In the data rows, the value 128 means zero.
Here are some points:
[135  83  98 125 127 152 185 118  86  94 112 116 139 109  77 119 129 103 138 122 195 120  26 139 113 135 152 151  92 153 105 150]
[142  49  57 159 116 161 236 124  57  50  93  85 183  83  25 126 160 106 176 112 255 128   0 149 105 139 116 167  61 184  67 190]
[133 123 128 134 138 134 126 121 144 131 126 107 131 129 130 127 130 140 140 131 130 141 155 128 112 127 112 129 123 144 130 123]
[132 122 113 126 130 116 135 170  79 123 124 145 128 128 128 132 128 110 113 166 202 119  66 119 148 142 157 116 142  79 108 167]
[122 163 177 103 118 118 101 100 141 173 155 131  89 146 162 141 110 120 104  96  46 103 192 120 123 128 153 123 128 122 159  84]
[100 175 155  89  75 101 139 154  87 152 124 157  90 132 136 129 134 100 116 119  85  70  95 103 179 167 159 113 138  98 135 111]
[ 82 245 203  79  50  56  93 172  93 210 133 205  70 143 204 125 148 137 109  96   0  54 186  99 219 166 142  90 168  90 172  59]
[125 119 119 125 103 102 154 157  72 125 116 139 127 119 104 127 141 114 116 135 163 116  55 122 146 155 144 127 130 108 104 144]
[ 76 255 242  57  84  52  16 160 132 255 165 241  26 170 255 124  91 130  54 119   0  62 255  76 208 160 187  58 227  25 185  38]
[120 140 125 122 111 123 151 145  83 128 108 144 119 117 121 119 131 106 126 109 123 101  75 122 147 138 143 130 119 123 118 118]
[132  68  70 151 111 150 231 107  68  73  90  80 177  99  32 128 157 109 175 103 245 129   0 148 101 141 104 163  65 196  89 176]
[113 123 153 121 107 147 147  81 133 130 142  98 111 134 114 134 123 136 135  65 103 104 149 137 103 132 142 147  89 162 156  98]
[151  81  85 148 167 154 141 121 131  85 126 105 152 116 100 129 121 120 137 157 193 160 103 141  88 106 114 146 114 135 105 171]
[180   0   0 212 197 176 212 141 113   0  85  65 237  91  36 138 168 130 191 205 255 215   0 178  89  92  67 171  82 178  42 252]
[123 126 119 118 132 118 115 151  79 136 124 155 121 139 150 122 102  99 105 158 156 117  94 112 137 131 160 120 148  82 100 152]
[126 154 122 132 150 119  93 167 135 131 133 165 137 139 180 128 123 124 114 185 133 135 162 113 153 118 123 111 181  67 125 143]
[ 85 183 188  85  74  94 119 116 123 182 137 158  83 142 152 118 119 112 109  74  38  64 155  99 168 161 149 121 123 118 164  61]
[110 131 132 120 112 119 146 128  94 135 129 149 107 122 116 121 124 100 113 112 126  98  83 117 139 147 159 127 132 119 124 125]
[132  74  91 140 125 154 184 109 100  93 113 104 149 108  67 111 136 104 149 112 199 136  27 140 111 130 132 160  78 173  99 158]
[118 218 174 106 124  84  53 159 159 183 148 182  94 149 222 126 117 146  87 145  10 114 249 107 168 121 140  90 195  75 164  83]
[148  83  79 157 157 134 140 147 138  84 113 115 177 107 117 130 145 144 160 165 203 166 100 145 132 115  79 126 129 150 101 178]
[126 140 133 125 128 119 101 159 108 146 140 162 122 128 171 129 104 117  89 168 132 121 133 112 143 139 153 112 167  71 116 134]
[112 147 154 121  88 130 153  93 127 150 128 123 118 130 117 134 129 127 136  75  98 103 141 127 124 146 126 123  88 159 159  92]
[152   9  72 154 137 195 232  68 106  50 107  40 182 101   2 122 140  94 167  79 255 149   0 158  39 121 116 202  10 222 103 178]
[146  69 101 145 147 147 163  86 137 107 108  97 149 117  84 122 126 128 142 131 184 150  94 147  73 106 131 154  99 162 101 160]
[ 81 211 226  47  68 111 126 125  89 198 171 159  38 184 162 125  84  70  60  56   1  45 169  62 173 168 209 111 145  87 199  58]
[119 134 111 134 114  97 128 170 115 128 124 144 142 113 126 121 147 146 136 130 140 128 103 123 160 148  95 125 132 118 121 125]
[117 154 150 122 105 126 132 108 152 146 135 122 110 136 132 132 139 144 137 104 104 112 157 125 129 129 114 126 108 151 151 102]
[148  75  81 160 150 134 162 148  95  82 114 101 178 108  87 122 144 117 149 152 237 168  31 134 119 115 117 151 110 136  83 193]
[ 76 255 198  82  57  27  52 217 113 218 116 233  87 146 216 121 125 165 103 148   1  72 188  91 251 179 126  70 188  38 169  68]
[ 84 240 185  89  47  64 103 181  83 190 127 202  77 139 181 127 141 129 116 103  13  54 149  96 209 168 139  93 164  85 153  65]
[129 149 147 131 135 135 100 111 167 141 135 109 124 144 151 142 126 157 120 127  80 136 200 131 116 119 107 124 135 145 151 106]
[126 114  99 136 109 120 153 140  92 106 115 126 143 117 107 125 131 115 138 126 169 130  62 126 129 138 132 139 115 136 107 154]
[116 158 122 134 119  89 107 172 110 150 119 164 137 125 158 124 141 129 124 166 126 134 117 116 185 131 127 109 160  75 125 132]
[128  53  89 133 120 181 220  86  87  82 117  77 154 113  30 119 112  86 145  77 219 129   0 137  78 129 138 170  45 187 108 159]
[136 116 142 124 131 138 129  93 124 133 142 119 107 137 120 128 106 103 114 110 128 131 120 127 111 124 171 134 126 132 128 130]
[158  39  69 163 146 161 183 127  78  68 117  91 160  97  67 120 134 104 146 142 253 150   7 139  88 122 136 146  90 153  76 189]
[139 135 126 132 149 128  87 149 163 132 145 145 140 141 163 136 109 131 108 168  94 151 194 127 131 110 133 110 168  82 138 126]
[ 72 255 218  67  56  25  35 212 102 237 149 235  56 173 255 125 117 145  72 140   0  59 238  74 255 176 152  56 223   6 176  56]
[ 97 203 190  85  90  89  94 133 132 198 141 186  75 140 182 126 108 121  89  99  13  74 180  92 184 150 157  96 152  88 156  66]
[130 191 164 115 140  96  38 141 189 162 143 148 106 141 204 146 140 170 125 124  42 130 255 125 165 128  83  95 178 120 167  71]
[116 144 149 112 125 114 102 142 106 146 132 165  94 139 161 126 103 114  85 143  95 105 147 107 138 150 174 115 156  67 123 131]
[124 129 154 122 119 127 123 105 121 147 149 125 112 140 126 127 111  99 106  99 100 120 127 119 116 126 163 138 118 119 134 116]
[124 176 113 142 141  90  79 195 148 129 101 173 148 126 186 144 163 167 135 183 102 138 180 133 198 126  84  86 195  75 112 133]
[162  53  60 171 155 138 194 149  96  69 102  86 189  97  56 122 138 129 163 164 255 180   0 140 114 119 107 158  92 147  73 197]
[166   9  34 190 163 183 229 102 116  33  91  42 220  74  19 125 171 138 203 137 255 172   0 176  53 114  76 185  37 225  81 198]
[159  47  52 170 184 165 170 131 117  61 117  92 188 101  83 123 125 120 153 156 255 193  39 149  86 109 102 164 101 147  81 201]
[118 129 103 128 105 105 143 176  87 115  96 161 151 111 107 118 140 146 141 163 191 142  37 120 170 155 110 124 119  97  90 163]
[123 166 136 134 110  73 100 183 118 141 115 170 133 128 167 127 144 161 130 157 114 136 138 116 192 138 107 105 176  77 129 129]
[150  60  44 172 158 122 168 163 118  66  81 113 201  92  79 130 158 142 178 173 255 181  35 170 133 117  69 146 112 151  79 193]
[144  20  77 158 125 191 236  67 107  64 107  36 174  95  13 119 134 110 179  65 252 154   3 156  47 125 121 193   9 234 107 165]
[144 102 107 147 146 134 139 130 149 106 126 107 145 123 133 125 138 139 146 133 165 158 134 143 111 126 104 136 119 155 128 141]
[106 180 168  91  86 102 127 141 101 172 124 176  78 133 151 124 114 116  97 100  45  80 128 104 164 168 165 115 141  91 149  87]
[113 192 164 107 108  84  79 170 123 175 138 182 101 137 182 112 111 133 106 136  59 113 175  93 176 143 142 104 173  73 147 101]
[ 83 183 172  64  76 111 162 134  73 164 138 165  73 156 122 123  96  77  94  89  62  59 106  89 173 162 195 120 127  77 162 102]
[126 118 139 120 108 140 150  99 121 126 121 117 125 128 104 130 126 129 128 105 128 109 111 127 121 133 139 145 101 146 129 115]
[ 87 202 172  79  67  93 122 158  87 178 126 175  71 143 171 131 126 112 101 108  38  66 138  95 184 157 160 103 157  80 140  92]
[135 139 120 135 144 115 110 146 133 131 122 146 139 127 146 117 120 129 126 144 129 147 150 123 138 124 113 133 150 110 135 139]
[127 154 165 120 108 137 117  88 182 143 142 101 120 130 134 145 137 162 146  79  45 118 191 138 107 119  93 128 108 189 166  71]
[127 164 135 137 143 107  74 161 156 138 129 158 113 135 182 126 126 140 118 145  88 130 192 111 151 129 109 100 174 108 142 113]
[ 93 149 192 102  74 122 153 101 109 161 135 126  92 131 110 117 122 114 124  35  73  79 137 109 128 163 136 140  88 160 173  71]
[161  38  43 182 156 157 207 137 106  50  95  72 206  86  44 113 149 134 181 153 255 182   0 161  89 111  85 168  71 186  72 203]
[130 153 168 125 153 141  90  98 186 143 151 108 113 147 158 149 120 138 103 125  47 136 255 134 109 102 135 109 159 125 155  98]
[152  84 101 148 167 161 138 100 161  91 125  80 151 133  90 138 129 133 136 152 176 160 132 144  81  92 119 144 119 159 122 151]
[111 187 171 110 119  99  69 142 158 176 145 161  96 154 190 120 127 146 113 122  49 120 217 112 162 141 119  98 169 109 162  86]
[153  97  67 169 157 130 131 165 133  71 101 119 185 117 132 149 160 152 160 194 218 166  98 150 149 105  78 128 151 119  81 186]
[117 192 168 105 126  91  74 153 151 175 141 173 100 150 199 115 113 145 109 133  40 124 206 101 164 144 128  94 173  86 158  83]
[102 157 156 104  95 124 152 115 108 162 141 138 106 130 125 119 110  97 129  86  80  90 117 110 145 147 156 143 105 138 150  93]
[103 212 178  88  86  72  90 166 104 181 139 193  69 154 195 130 120 117  95 116  24  76 166  96 194 163 167  93 174  65 148  80]
[ 79 255 248  60  61  61  52 135 148 237 168 202  31 168 242 133 104 139  83  87   0  42 255  84 207 156 159  80 175  71 212  11]
[ 92 174 179  95  67 103 137 119 113 180 127 163 100 129 146 116 138 141 126  76  57  79 142 115 169 170 141 119 119 132 160  77]
[148  46  63 149 133 167 219 143  33  61  98  88 156 137  44 133 129  72 110 174 255 128   0 157 100 143 182 148  99 103  69 223]
[ 90 240 208  82  80  74  63 137 146 221 152 196  67 162 226 128 111 143  93  99   0  70 244 107 191 153 148  82 183  87 181  41]
[ 70 255 255  49  75  37   0 160 179 255 166 232  14 182 255 132 115 174  66 116   0  61 255  66 226 153 143  47 241  40 219   0]
[167  37  41 184 179 168 181 144 121  42 108  85 201 103  68 122 135 125 153 166 255 180  21 153  89 102  99 155  94 159  82 210]
Then 10 other points, each followed by its number:
[108 177 201  96 105 116  84  91 146 184 171 126  77 159 161 135 108 123 108  78  12  86 231 108 129 127 170 119 144 105 185  69] 0
[169   6  27 175 170 166 209 150  75  35 111  76 213  91  39 132 142 101 162 170 255 185   0 149  88 115 122 164  79 149  53 239] 1
[150 108  58 169 167 111 130 191 139  71  89 140 194  98 125 154 169 155 165 206 224 172  90 160 169 108  73 125 149 112  77 182] 2
[127 137 152 106 132 132 109 108 132 148 138 127 105 146 139 129 109 109 101 124  87 123 141 108 130 125 161 123 133 115 135 112] 3
[132 149 151 114 137 131  96 112 143 151 140 134 114 140 136 123 112 123 110 134  94 128 175 127 123 115 151 132 135 121 132 117] 4
[103 140 200 112  92 142 147  63 113 149 167  68  87 144 112 115 115 100 135   0  45  83 170 109  82 147 157 149  83 190 188  66] 5
[115 139 130 119 103 122 154 128 130 130 111 141 127 114 121 127 149 142 146 107 121 106 118 130 136 135 104 123 104 161 136 112] 6
[126 172 158 109 120 102  78 139 155 162 137 143 105 151 171 125 130 160 120 131  52 133 219 119 141 138 118 107 160 117 153  91] 7
[116 174 138 131  97  85 121 170 136 152 117 164 136 114 143 114 153 164 153 131 101 116 136 125 177 142  97 112 146 116 142 105] 8
[160  70  74 162 183 154 140 137 124  85 120 106 165 114 108 126 120 117 140 162 210 173  90 144  89 104 117 142 128 129 102 171] 9
Which three of these numbered points are nearest to each point below, ignoring the direction in which the first points spread most? Their numbers follow each, nearest first.
[135 121 119 156 154 125  85 128 183 105 128 105 161 112 148 130 160 173 177 116 150 154 182 151 107 116  46 141 120 181 132 113] > 7 8 6
[121 204 176 112 118 103  59 139 181 174 148 137 111 149 192 140 139 168 125 120  33 112 255 121 148 131  85  98 161 137 177  70] > 7 4 6
[140  92 108 143 152 147 124 111 145 111 123 109 143 128  95 127 115 125 129 160 151 156 123 139  99 112 140 143 118 127 108 147] > 4 3 9
[117 175 148 110 115  91  96 188  85 146 132 175 103 145 173 127 121 113  98 166 114 104 125 112 170 148 154 103 171  38 131 131] > 1 9 8
[120 140 179 110 117 144 116  78 141 149 155 102 114 137 127 138 123 123 129  85  81 111 170 131 107 119 150 130 101 141 157  94] > 0 3 4
[150  96  92 151 170 136 118 144 130  93 139 133 153 128 129 121 124 121 134 158 178 164 118 131 114 110 122 132 137 123 109 161] > 9 4 1
[ 97 245 157 102 104  37  51 229 139 191 117 236 102 145 247 149 147 162  94 215  40 108 213 103 255 134 112  65 218  13 136 114] > 2 1 8
[114 143 140 124 100 129 150 110 144 139 121 126 137 117 121 122 147 131 150  95 106 113 129 138 116 123 104 138 104 173 144 108] > 6 7 0
[136  95 119 135 152 141 125  98 152 118 128 104 129 132 102 133 128 134 118 139 139 154 138 134 100 109 132 139 113 141 121 139] > 4 3 7
[156  69 121 154 141 193 177  50 153  80 145  44 148 118  55 147 132 122 172  84 170 141 125 165  40  94 128 167  67 211 133 135] > 0 5 4
[137 134 113 143 159 120  98 151 150 115 151 149 137 128 166 125 118 134 121 169 130 146 161 116 135 119 115 123 173 100 123 142] > 9 7 1
[166  26  82 167 160 215 206  45 148  57 136  18 165 101  25 134 134 119 184  86 231 161  70 171  20 102 119 182  45 229 123 172] > 0 5 4
[124 137 119 126 102  97 125 162  79 132 126 143 127 123 138 127 134 122 122 139 144 116  91 114 156 144 139 113 142 100 113 144] > 1 8 9
[ 98 225 241  89  84  97  67 100 161 212 181 146  58 161 206 145 124 141 110  59   0  73 255 103 145 142 159  98 162 108 216  29] > 0 4 3
[128  35  94 148 116 175 236  58  91  75 110  54 163 100  14 111 135  97 166  59 238 141   2 153  69 121 119 189  22 224 116 151] > 5 6 0
[118 181 126 126 131  84  75 197 157 142 123 174 138 133 194 162 154 159 122 191  94 132 195 126 197 121  92  84 189  65 127 138] > 2 9 8
[156  71  65 165 182 157 140 157 130  73 119 115 182 115 120 134 127 124 141 192 238 173  82 140 108 102 109 132 130 117  89 190] > 9 1 2
[111 147 120 137 118  95 131 175 116 132 112 161 146 115 139 119 139 146 144 141 134 132 111 121 179 138 101 116 145 104 119 126] > 8 1 6
[144  93  59 161 155 130 155 189 128  75 100 129 184 108 120 135 159 136 151 210 247 172  74 145 153 106  99 125 145  91  82 202] > 2 1 9
[110 198 177 116 126  97  56 138 171 181 142 154  96 158 190 139 124 160 122 125  28 113 255 117 158 140 108  93 176 119 171  66] > 7 4 9
[149  74  96 146 154 154 135 100 147  94 127  98 157 126  80 134 123 137 139 144 185 167 103 149  84 102 123 146 108 157 106 162] > 4 7 3
[104 180 164  98  97  85 107 160  85 163 124 177  86 140 164 129 116 111  95 128  78  88 142 108 170 152 168  98 167  70 133 115] > 1 3 9
[143 122 105 142 145 128 108 142 145 118 137 136 140 131 149 128 112 123 120 156 150 147 136 126 135 116 129 128 151 101 123 148] > 9 4 1
[149 133 121 147 158 126  85 130 177 101 137  96 145 119 152 144 157 157 149 137 126 162 204 140 103 116  69 127 131 159 128 122] > 7 4 9
[116 153 135 124  93  86 139 185 104 135 102 163 135 116 140 118 154 141 140 145 139 117  78 118 180 148 110 113 125 108 118 127] > 8 1 6
[114 202 177 107 126  92  57 152 167 174 147 163  90 152 201 131 124 157 114 140  22 116 246 102 155 129 124  86 187 100 169  83] > 7 9 4
[128 145 121 140 149 115 101 164 146 132 135 153 140 130 160 130 127 145 124 150 136 146 148 123 142 125 115 109 167 111 127 140] > 9 7 1
[137  96 129 136 118 167 166  74 142 104 137  74 135 123  82 133 128 121 152  82 144 132 113 145  73 127 125 154  71 186 145 118] > 0 3 6
[ 97 255 184  98 104  49  17 204 163 203 140 213  80 153 255 142 145 173 102 172   0 101 255  97 241 141 120  59 237  43 158  75] > 2 8 9
[138  97 122 139 149 158 129  90 153 116 139  98 133 133 103 140 121 137 133 115 154 152 138 142  86 111 131 140 104 151 128 141] > 4 0 3
[138 135 166 127 117 152 132  65 157 135 163  84 103 134 116 140 129 117 139  76  72 103 189 139  84 124 141 133  98 164 177  89] > 0 5 4
[121 159 134 129 116  99 115 157 127 138 123 153 126 115 155 118 136 145 136 135 118 137 131 106 156 137 106 111 152 111 131 116] > 8 6 9
[151 113  74 170 158 118 115 171 152  92 101 136 179 106 136 147 167 161 163 180 180 150 123 160 158 117  66 116 164 115  84 169] > 2 8 9
[137 148 128 140 152 133  79 123 183 119 133 102 141 127 164 132 147 167 151 132 118 157 213 141 108 114  80 122 141 160 154 105] > 7 4 9
[110 192 174 112 115 101  67 123 174 183 155 146  94 145 191 141 131 162 116 124  27 110 245 129 150 129 103 101 165 121 173  79] > 7 4 6
[ 95 174 164  94  80  97 148 121 107 166 130 161 102 128 139 120 142 131 130  84  80  77 121 119 172 163 137 119 119 135 151  89] > 6 8 3
[133 125 166 119 129 148 121  81 152 143 161  91 116 144 128 143 118 128 117  91  92 120 177 132  86 114 148 128 116 145 146 103] > 0 4 3
[121 183 168 112 125 109  78 122 169 166 138 142  95 144 177 133 130 159 111 123  46 127 231 118 140 134 112 112 149 120 165  86] > 7 4 3
[139  94  82 156 138 122 150 162 120  89 102 122 175 102 106 124 157 148 156 158 205 171  61 146 150 123  94 139 121 136  99 170] > 8 1 2
[149  51 100 159 143 184 188  71 153  73 134  57 161 109  60 139 137 131 165 103 189 146  95 163  55 107 116 164  66 212 121 151] > 0 4 7
[143 113  96 146 150 129 111 135 150 106 121 105 156 123 128 131 149 154 158 147 161 162 161 139 108 120  81 127 136 159 121 136] > 7 9 4
[169  19  74 168 183 182 176  74 137  57 125  50 184 121  36 132 126 110 153 131 242 187  66 169  47  80 134 177  76 182  88 194] > 4 3 0
[120 106 117 127 103 131 168 113 110 121 108 131 136 110  94 119 139 121 152 101 149 109  63 132 122 140 127 147  93 166 123 142] > 6 3 8
[131 156 103 151 143  88  76 170 164 119 101 163 158 110 176 154 170 183 164 170 125 149 182 153 163 124  71  95 181 115 104 132] > 2 8 7
[163  50  59 175 170 155 166 141 123  65 114  97 187 115  83 116 130 125 152 164 255 181  48 147  87 102 101 157 106 154  85 188] > 9 1 7
[134 146 143 138 152 128  89 126 172 124 131 103 133 132 146 141 141 154 133 124 107 147 218 141 119 113  79 121 143 150 147 107] > 7 4 9
[160  50  46 173 185 165 159 148 127  57 116  99 196 113  98 129 133 120 144 201 255 182  53 153  92 102 102 150 115 118  87 202] > 9 1 2
[127 184 172 113 131 104  77 134 167 169 144 135  97 152 197 130 131 153 115 125  44 122 249 120 146 125 110 105 161 118 169  85] > 7 4 9
[ 85 183 182  76  67  94 145 135 100 185 129 163  87 144 139 125 123 112 118  66  37  69 121  96 186 172 156 107 137 122 165  75] > 6 3 8
[110 178 201  98  98 116  94 103 145 170 165 127  79 156 162 131 119 121  96  87  13 102 222 109 123 127 159 113 136 110 170  75] > 0 3 4
[131 150 121 139 145 110  99 155 142 120 124 145 131 134 157 123 116 135 119 156 124 144 162 113 146 118 118 109 162  97 127 136] > 9 7 1
[106 156 145  94  95 107 146 174  47 138 121 162  83 159 144 130 122  88  75 160 138  82  87 102 172 156 197 102 158  44 116 156] > 1 3 9
[ 91 239 186  79  69  39  65 225  94 203 116 221  72 155 217 130 125 148  81 161  31  84 170  86 237 168 152  66 205  23 139  89] > 1 8 2
[106 197 197 103 102 130  79  94 179 177 157 122  80 143 167 143 120 146 127  88   0  87 252 123 128 125 137 111 149 133 193  48] > 0 7 4
[ 90 200 170  84  65  77 112 178  85 178 131 186  76 148 180 128 137 110  92 125  45  70 130  89 199 163 165  97 166  60 141  96] > 1 6 8
[135 114 127 130 143 147 119 102 153 131 132 105 129 144 114 133 117 138 119 147 113 154 153 134 106 108 136 127 128 136 134 134] > 4 7 3
[130 104 130 110 121 136 157 107 107 135 132 137 121 116 103 121  98  95 121 114 142 110  75 120 114 134 168 135 118 122 117 135] > 3 4 1
[102 194 211  95  82 118 104  94 150 180 155 142  83 147 171 137 123 142 121  70   2  76 235 107 137 140 140 109 128 120 191  46] > 0 6 4
[162  56  75 161 159 168 172  90 134  88 117  75 165 122  66 127 131 132 156 140 217 170  76 147  68 102 119 161  87 177 101 169] > 4 3 7
[141  45  85 133 137 177 179  94  99 100 115 101 147 110  59 116 117 100 129 120 205 137  31 139  91 137 142 154  74 163  95 161] > 3 4 6
[117 132 159  97 114 121 112 119 108 158 143 154  98 143 138 126 100 102  80 103  78 113 136 109 137 137 171 115 138 104 142 109] > 3 4 1
[106 186 136 121 109  76 103 206 120 153 110 198 128 130 191 138 135 163 116 176 103 137 142 115 216 146 105  93 183  64 131 128] > 2 8 1
[135  76  83 139 123 154 203 140  53  82 108 108 129 118  60 129 128  76 116 152 242 121  10 143 119 136 177 143 109 103  80 200] > 1 3 9
[123 143 125 130 107 100 138 163 108 131 116 152 139 116 125 116 140 134 145 134 139 129 106 120 164 144 111 119 137 114 129 131] > 8 1 6
[150  74  87 155 166 139 137 137 125  87 124 112 155 111 109 122 123 137 142 161 198 171  90 137 103 111 119 149 116 133 103 160] > 9 4 7
[131 118 137 129 135 128 120  99 148 132 134 114 126 138 122 126 111 130 114 138 108 136 153 128 113 114 139 130 133 128 131 130] > 4 3 7
[158  39  58 167 144 178 202 112 123  63  98  74 195  84  40 126 156 143 191 129 255 162  22 170  74 119  82 162  50 212  98 179] > 6 8 7
[130 122  94 153 148 112 128 168 127 109 105 140 157 118 130 133 152 156 158 160 166 148 112 138 162 121  81 110 135 122 103 153] > 8 2 9
[109 182 135 123 110  63  97 211 125 156 112 203 127 133 181 132 149 154 114 173 100 123 147 120 223 149 110  93 181  57 128 120] > 2 8 1
[140 102 105 147 148 125 126 156 120  94 122 129 153 119 125 115 126 128 143 162 181 153 111 129 127 114 112 133 136 112 112 159] > 9 1 7
[146  59 103 131 142 169 174 100 103  91 121  92 144 118  68 119 109  87 125 114 198 139  26 135  87 133 160 153  90 150 101 164] > 3 4 0
[145 109 105 147 160 141 118 127 154 105 119  91 152 129 131 123 134 148 157 131 170 159 152 147 102 117  84 132 123 165 128 140] > 7 4 9
[157  55  85 155 172 175 149  97 157  75 119  69 171 127  65 135 126 130 144 144 202 175 107 161  68  87 123 155 103 154 103 172] > 4 7 3
[ 82 194 198  73  71  88 128 137  97 191 133 167  79 144 155 118 126 121 110  73  19  62 132 107 198 171 156 110 138 110 172  67] > 6 3 8
[ 94 144 166  95  84 117 157 111 111 153 121 136 104 130 102 121 130 119 134  66  90  89 109 119 146 159 140 133  96 148 161  89] > 6 3 0
[123 149 138 124 134 115 106 144 152 142 134 141 123 135 160 122 127 153 130 129  99 136 176 120 139 135 111 116 146 130 140 109] > 7 4 9
[111 196 167 112 137  98  48 162 157 158 154 177  90 164 208 133 109 137  90 164  22 112 245 108 169 125 138  91 198  54 157  93] > 9 7 4
[125 109 144 103 134 137 135 111 116 134 136 129 120 126 116 120 114 106 106 115 122 118 102 115 121 139 158 136 108 128 131 121] > 3 4 0
[115 160 157 118 139 115  86 113 159 163 146 146 101 159 164 129 119 138  91 137  58 123 197 114 131 117 158 111 164  87 145 110] > 4 3 9
[185  23   9 193 217 188 169 129 145  25 121  72 221  95  75 144 141 130 171 207 255 202  54 170  59  80  83 164 104 166  61 224] > 9 7 4
[108 175 151  85  82  89 138 164  66 158 124 160  96 140 138 129 129 107 101 120  90  79 103 110 179 165 167 102 150  79 126 122] > 1 6 3
[ 91 189 191  89  68 105 114 118 118 187 145 163  83 137 163 120 119 122 103  73  29  63 163 108 171 160 151 120 131 113 170  61] > 6 3 0
[122 144 131 134 114 112 118 159 131 133 120 153 135 119 151 116 135 139 138 130 119 134 139 117 143 146 109 119 139 131 134 120] > 8 6 7
[ 93 184 167  94  78  82 119 183  73 160 122 180  95 139 163 139 131 115 109 132  86  82 108 102 191 163 163 101 156  76 133 112] > 1 8 6
[150 110  72 164 166 118 105 157 163  95  98 118 181 105 137 147 171 182 177 176 178 170 147 156 142 120  66 117 148 139  87 159] > 2 7 8
[123 120 156 120 106 145 150  88 146 136 142 107 114 136 121 130 121 129 136  81  97 108 147 130 106 126 132 146  96 155 160  99] > 0 6 3
[100 234 174 111 101  53  60 193 137 193 133 204  93 147 219 124 138 158 107 156  13 105 219  94 226 142 120  75 202  50 166  95] > 8 1 2
[113 152 172 112 104 125 123 103 141 161 146 120  99 140 143 139 131 126 128  82  60  99 192 123 134 128 144 125  99 141 181  83] > 0 6 3
[118 206 205 101 103 119  71  89 183 185 176 135  74 147 171 145 125 151 121  78   0  92 255 121 124 124 128 113 147 140 197  43] > 0 7 4
[140  95 103 153 154 138 125 123 157 104 115  99 158 119 123 134 145 139 145 142 176 166 136 144 100 113  87 140 107 171 128 146] > 7 4 9
[124  94 129 117 122 157 149 101  99 129 134 112 125 136  93 117 104  85 106 103 155 126  73 126  99 129 175 147 107 126 114 137] > 3 4 0
[126 154 115 136 135  91 100 176 129 129 115 160 143 129 162 131 148 153 142 168 123 138 139 127 178 130  87 117 170 104 110 132] > 2 8 9
[121 149 166 116 106 142 131  88 148 145 149 123 104 140 131 141 117 121 128  85  75 108 170 127 116 138 136 131  95 133 160  87] > 0 3 4
[147  69  70 168 159 151 162 140 131  77 114 108 178 114  91 118 132 123 144 165 237 168  57 137  94 110 117 155 116 138  92 184] > 9 1 4
[100 195 166  94  78  88 121 167  71 160 131 175  89 139 152 125 138 114 100 128  81  81 111  97 193 165 164 101 159  67 132 103] > 1 8 6
[ 83 187 200  97  61 105 130 107 113 182 136 163  72 137 141 128 124 123 114  44  38  63 157 101 164 172 141 131 116 132 181  61] > 6 0 5
[130 122  91 138 123 104 144 193 106 109  95 158 165 113 126 125 137 156 131 185 199 150  61 116 179 144  95 114 135  96  97 168] > 2 1 8
[110 163 134  93  93 106 148 162  57 131 115 147 103 132 120 127 139 113 112 129 122  84  78 122 161 166 165 120 135  87 113 133] > 1 6 3
[150  58  88 158 142 195 190  64 166  78 121  44 160 104  36 142 140 129 177  92 202 163  92 165  57 102  97 171  60 222 103 142] > 0 4 7
[ 98 239 184 103 102  50  46 197 143 194 123 210  98 142 228 133 141 170 103 148   3 106 233  92 235 148 102  77 212  51 158  82] > 2 8 1
[149 103 112 151 167 152 122 105 176 102 133  76 146 121 119 143 150 159 158 126 150 159 165 154  89 102  78 140 112 167 135 135] > 7 4 0
[113 187 142 108  88  86 119 173  87 145 118 168 119 122 148 126 140 133 127 134 109 102 104 107 186 161 123 115 141  97 121 115] > 8 1 6
[109 165 139 120 107  91 113 187  81 146 120 165 124 123 155 128 132 126 107 143 133 111  99 107 177 149 126 108 155  81 116 134] > 1 8 9
[138  98 126 119 145 149 139 101 122 129 129 106 122 143 110 116 103 107 118 115 133 140  97 124 104 130 158 136 112 129 119 145] > 3 4 0
[116 205 179 110 122  88  55 151 157 174 143 166  86 152 208 127 116 147 106 128  29 109 255 108 168 136 117  93 178 102 163  71] > 7 4 9
[146  81  92 143 135 132 178 141  72  96 108 106 141 109  91 121 135 105 134 143 220 126  22 135 110 135 143 152 102 125  77 177] > 1 3 9
[108 180 184 116  98 122 102  97 160 167 144 128  99 139 153 143 132 137 125  93  43  95 217 129 126 119 130 119 129 134 170  75] > 0 4 7
[ 89 249 202  81  78  48  55 181 129 213 144 216  65 157 233 113 121 147  86 113   0  75 240  79 218 167 144  76 207  56 177  52] > 8 1 6
[112 139 152 101 109 136 121 117 116 149 138 142  96 141 132 120 103  99  85 121  88 108 123 118 136 141 172 130 137 106 129 121] > 3 4 1
[118 175 146 116  98  90 109 177  93 153 124 161 106 137 160 122 133 135 121 137  98 120 126 105 177 151 137  99 153  84 136 127] > 1 8 9
[170  34  70 179 187 175 144  99 162  55 115  41 195 106  72 135 155 148 183 142 244 182 110 163  59 101  52 165  76 211 107 172] > 7 4 9
[140  73  92 139 124 161 201  98 106  94 108  90 158 104  55 129 142 112 161 102 205 127  16 145  99 130 124 171  57 188 108 155] > 6 3 4
[104 189 155 115  93 105 106 133 150 172 126 154  97 138 167 131 138 150 128 114  61  99 178 118 150 150 111 112 141 128 164  82] > 6 7 8
[164  83  87 161 173 156 110 111 166  80 123  80 164 118 118 140 153 146 160 150 198 177 157 151  85 106  71 142 118 177 118 148] > 7 9 4
[105 136 118 116  94  97 155 191  72 125  91 161 134 119 115 130 132 122 143 146 179 114  37 121 182 165 117 125 116 109 104 140] > 8 1 6
[129 180 162 106 148 103  60 137 179 159 158 147 107 157 188 137 127 150 103 142  43 132 238 121 132 128 114  97 177 107 162  96] > 7 4 9
